In the data rows, 128 means zero.
Some points, one per row:
98,87,104,154,72,156,108,143,126,59
106,108,125,113,100,139,81,131,119,155
177,162,92,187,68,133,179,114,124,100
217,184,214,119,149,159,62,124,82,177
181,136,177,136,166,143,64,125,84,69
119,47,49,64,171,139,144,127,131,168
83,116,85,130,75,129,158,130,116,79
130,181,135,180,132,124,120,135,135,119
187,83,70,192,76,126,147,128,151,71
141,33,107,182,126,124,152,103,166,98
79,130,104,136,52,141,57,180,125,181
227,62,201,104,135,141,184,119,118,139
106,96,115,106,122,157,64,144,97,151
127,136,74,152,201,143,211,129,107,71
152,133,167,135,153,150,100,113,86,159
148,176,176,83,172,122,128,117,129,103
108,118,107,91,81,108,134,112,146,88
88,137,75,78,90,146,143,140,122,130
91,84,106,161,125,128,156,120,156,166
124,148,92,160,70,126,90,143,136,140
121,180,94,187,146,91,134,123,160,127
105,109,113,166,87,95,142,128,155,112
49,92,76,113,100,154,75,137,99,185
122,156,83,202,151,101,133,116,157,145
12 more points follow, each with its number after it:
100,184,91,202,193,128,143,104,141,191 0
134,160,83,197,144,102,153,121,136,141 1
65,80,80,118,125,151,74,140,102,173 2
123,166,93,127,80,134,90,144,133,149 3
135,184,76,64,166,103,125,122,132,98 4
103,175,68,107,199,128,187,150,125,188 5
110,73,123,182,96,99,148,123,169,136 6
129,56,119,133,201,137,98,144,107,135 7
179,95,209,125,160,115,195,116,107,144 8
95,103,62,106,69,138,185,148,113,108 9
120,161,102,187,134,88,134,124,163,127 10
98,108,111,103,80,141,174,132,125,99 11
Which of these numbered points is nearest to each point below, ignoring the 2 directions in which the first points spread most? Its number follows each.
197,169,98,209,81,133,169,113,126,108 > 3
137,177,227,81,145,125,149,132,139,95 > 11
107,56,105,101,177,147,102,165,123,142 > 7
216,49,169,109,157,146,192,127,109,149 > 8
188,187,178,106,159,152,86,127,95,175 > 3
153,210,190,68,168,111,151,102,136,92 > 4
203,79,171,93,143,133,177,120,125,140 > 8
202,148,86,139,105,176,84,170,99,53 > 3
152,183,195,70,170,98,145,110,144,76 > 4
76,82,86,98,108,160,67,151,104,178 > 2
74,84,94,102,98,157,69,153,110,153 > 2
135,188,220,148,175,112,59,137,117,200 > 10
130,89,98,147,187,149,83,165,128,98 > 7
88,112,95,124,76,147,84,167,117,171 > 3
122,54,106,214,104,108,150,128,155,110 > 6
